In the rows, zero is written as 100.
One turn moves each row of this set onto another row. After a few examples, where does it send each row asked below?
nupil: [97 108 80 88 106 121 96 119 132 89 83 89 96 104 94 92 103 82 80 74 113 102 93 105]
tisa: [103 53 80 82 100 105 106 98 114 110 79 86 124 78 95 103 95 82 99 71 106 117 95 98]
keti: [91 103 80 85 101 119 97 117 129 86 87 84 95 107 97 89 100 83 81 72 116 102 89 99]
Zopu: [115 63 79 91 111 110 107 104 119 111 71 94 126 76 90 109 104 85 99 68 98 118 97 108]
zot: [94 108 93 92 108 116 98 70 115 95 93 87 108 73 113 108 106 125 115 94 88 106 77 118]
daz: [91 106 92 88 104 113 101 70 109 92 95 83 109 76 113 106 102 126 114 92 90 104 79 115]
kuve: [112 72 82 88 113 106 107 97 117 106 73 89 134 78 89 110 97 80 89 78 102 113 111 115]
moto: [97 94 89 91 115 114 102 115 99 91 77 98 98 54 100 108 109 122 89 88 94 85 95 94]
zaber: [97 94 89 81 87 98 124 90 141 103 82 85 116 90 93 92 80 104 107 95 96 122 87 77]
revo: [101 108 81 81 105 119 95 118 131 90 81 89 93 103 91 92 101 84 83 64 107 102 97 102]
tal: [111 98 86 96 96 107 124 102 148 109 77 95 111 81 88 96 96 107 112 91 90 126 79 82]
lemov: [92 88 91 81 106 109 104 111 89 88 77 91 101 60 100 105 103 124 91 81 96 84 95 85]
Nata: [85 87 88 93 107 111 108 115 92 87 82 90 106 61 104 104 111 124 89 90 103 86 80 86]
Gedaz: [112 111 89 88 97 98 130 94 136 102 75 89 124 92 84 101 88 107 104 90 92 122 99 91]
nako: [99 59 80 95 103 108 109 100 118 104 81 84 135 80 98 103 102 79 89 86 114 116 90 107]
bonad: [99 106 80 85 103 120 101 120 128 89 82 86 97 107 90 93 104 88 86 58 110 104 88 99]
miz: [101 104 87 101 97 103 127 96 147 100 83 87 126 88 92 96 96 103 100 111 103 123 84 93]
riz: [90 97 93 88 113 109 104 109 92 84 81 90 109 60 102 106 106 119 82 98 99 82 99 96]
Tolut: [103 62 84 90 110 107 97 96 127 106 78 91 125 72 97 104 97 74 89 90 106 114 104 113]
sizep: [92 103 93 86 105 113 96 70 113 96 95 86 103 72 112 107 104 125 117 90 88 106 74 113]
kogek: [96 99 80 84 100 121 96 120 131 90 86 87 91 104 95 90 103 86 88 64 113 104 83 96]
Gole: [85 86 93 86 107 110 95 111 97 86 83 92 99 57 108 100 105 116 87 100 101 85 90 88]
pugi: [95 107 93 88 105 114 101 71 110 94 92 84 108 76 110 111 103 129 117 87 90 107 76 116]
mim: [110 106 92 87 100 99 113 94 153 104 78 95 110 79 92 95 86 97 104 107 87 121 99 90]
Kaga: [94 108 95 86 106 113 97 69 112 94 93 85 107 75 111 108 100 125 115 89 85 105 81 116]

Gole turns into lemov
pugi turns into zot
zaber turns into Gedaz
And these:
bonad turns into nupil
Tolut turns into tisa

One turn moves each row of this set onto another row. After a few examples, where does it send each row asked below?
nute: [108 94 115 92 108 84 110 99 84 90 100 114 103 104 85 89 101 99 77 99 92 98 91 67 120 95 132 94 89 93 100 78 87 92 111 101 97 98 109 96 75 92 101 84 111 103 99 103 103]
lir: [86 85 97 108 137 109 94 94 109 87 129 110 93 103 104 105 109 90 101 122 112 103 110 112 93 83 92 119 110 97 83 108 104 119 91 104 108 119 102 94 106 95 112 85 99 111 98 101 106]
Gigog: [109 85 80 110 85 100 114 105 93 114 103 119 111 111 125 99 111 89 118 95 92 102 89 107 95 97 115 124 84 103 77 112 102 88 100 104 104 98 102 113 86 113 114 94 109 87 94 110 105]
rafit: [109 84 80 98 105 112 85 94 111 108 101 87 126 109 92 110 94 104 101 93 104 87 95 108 122 87 93 94 91 89 93 92 87 90 82 90 119 99 117 126 109 114 110 96 112 110 93 116 90]
karut: [104 92 101 95 108 86 102 90 82 96 113 107 99 96 78 95 105 101 101 100 93 85 114 96 96 105 115 79 97 113 86 105 89 103 120 108 117 96 114 103 70 85 98 88 132 96 108 120 97]
Zirur: [97 108 103 92 102 118 93 92 115 102 94 110 114 94 79 118 104 95 117 114 96 90 103 101 99 90 97 89 105 89 90 99 95 112 126 119 104 88 115 98 91 96 111 109 103 122 119 126 91]
zir: [80 103 102 97 115 88 122 91 84 80 113 101 78 99 96 96 103 94 73 104 117 105 117 95 107 82 97 103 101 102 100 109 96 110 85 95 87 131 111 96 92 85 101 97 108 98 89 94 105]
tosom: [91 91 96 103 113 96 94 86 87 93 126 98 97 93 89 105 115 100 123 107 104 90 116 114 89 98 97 93 106 112 86 113 91 112 118 103 123 116 115 108 79 84 102 98 125 94 113 116 102]
solug: [116 95 90 102 119 82 116 106 95 67 100 119 114 99 110 89 103 96 107 97 116 112 93 101 92 89 104 102 96 84 106 75 81 107 100 99 88 97 111 86 90 99 121 83 91 94 100 77 102]
vem: [78 97 111 88 128 117 87 98 111 97 104 101 72 101 101 98 100 93 89 108 119 114 98 109 104 84 93 116 80 92 104 85 103 102 97 87 98 122 104 93 104 98 92 113 92 88 103 95 84]
Vibog: [107 94 75 112 92 98 120 110 86 95 95 113 107 128 103 97 100 84 95 88 109 102 105 91 126 115 114 100 86 94 107 124 91 97 90 96 100 87 91 118 97 122 104 91 97 84 94 93 96]
buzu: [95 99 78 112 85 111 107 107 98 111 81 98 113 110 107 116 112 94 116 100 106 91 94 101 100 112 97 118 85 98 105 104 96 99 98 93 89 84 92 111 107 103 113 134 101 82 95 89 99]
gefe: [113 110 106 111 97 102 104 95 102 99 95 104 120 98 99 93 126 103 109 119 97 97 98 89 93 91 112 116 125 94 88 79 88 107 105 122 106 101 103 83 85 84 117 96 105 117 114 111 113]
lok: [115 99 87 105 94 91 100 99 110 100 103 77 119 105 91 108 101 108 106 106 102 77 103 124 121 89 97 89 98 115 94 104 94 96 84 84 110 106 108 128 87 101 105 92 127 98 81 98 103]
tebi: [110 100 79 112 93 101 114 110 83 99 94 113 102 125 99 102 106 83 99 90 102 93 107 89 130 126 112 98 90 94 107 123 93 95 89 103 103 85 99 116 96 118 107 85 103 83 92 96 98]
luzom: [94 95 114 95 117 114 97 97 108 97 94 106 83 114 98 86 108 105 89 114 117 115 97 100 98 85 103 131 91 99 105 75 118 94 86 100 97 127 97 82 99 100 94 100 100 98 94 113 92]
kure: [102 113 95 102 82 96 92 95 111 106 89 85 114 108 107 92 103 98 105 92 105 87 93 117 124 93 102 86 89 107 104 91 96 81 78 95 109 123 116 125 105 113 86 104 111 105 94 118 98]
fudob: [100 111 98 102 91 96 94 96 103 90 104 116 76 83 82 95 102 86 98 92 119 99 115 97 124 93 105 85 100 90 108 118 79 96 107 92 100 127 122 94 88 100 85 95 113 93 109 121 96]
saro: [113 111 99 105 91 96 82 103 111 92 90 106 81 99 69 96 95 91 106 101 114 93 107 98 117 108 114 79 93 93 123 100 84 98 120 96 104 109 108 81 91 99 86 107 108 91 117 120 93]
gote: [87 90 107 103 117 90 124 97 94 92 105 90 83 118 86 94 102 110 80 120 109 97 113 97 97 86 107 116 103 112 111 89 104 106 89 93 85 115 99 90 94 83 100 104 107 110 77 90 105]
Pubok: [110 89 82 107 83 106 111 106 95 116 100 118 101 116 123 102 110 95 124 97 82 101 93 109 102 101 109 120 87 102 83 109 99 87 103 108 109 93 109 115 83 115 119 91 109 86 97 113 106]
dag: [96 90 102 106 143 111 104 91 109 92 111 115 100 119 90 98 103 97 83 126 105 105 106 95 106 84 105 120 108 88 90 96 104 103 87 102 103 104 88 87 112 98 107 84 102 117 81 105 99]
fugu: [97 113 115 96 115 88 117 102 106 74 95 106 113 104 111 102 111 85 109 105 113 118 97 94 82 101 108 90 87 87 105 71 85 104 96 98 80 95 99 97 95 102 116 91 101 86 101 72 97]
lefe: [99 101 99 95 120 90 106 107 99 93 99 111 118 102 116 82 113 95 107 103 110 113 90 101 63 107 109 104 91 85 100 76 72 103 95 101 94 103 111 88 103 96 112 86 92 97 107 79 97]
gasun: [79 102 107 85 116 122 91 98 115 98 105 106 99 92 83 122 96 94 111 107 102 86 101 105 112 90 89 83 95 87 99 111 90 115 125 100 105 100 115 109 99 99 97 116 94 109 116 107 73]
Nota: [102 100 115 105 106 108 80 115 115 90 93 92 104 126 76 96 102 108 106 121 101 100 96 92 99 110 120 96 94 94 120 74 87 111 115 89 103 94 83 87 94 97 107 102 94 93 116 95 97]
Sogu: [96 105 76 109 81 110 101 111 91 114 80 101 104 112 101 117 109 99 118 101 94 87 90 99 104 116 97 113 83 96 109 106 94 96 101 94 90 86 101 111 105 98 117 129 105 84 92 94 103]

Zirur turns into karut
rafit turns into lok
fugu turns into lefe
And these:
gasun turns into tosom
vem turns into lir
Nota turns into gefe
dag turns into gote
buzu turns into Gigog
Sogu turns into Pubok

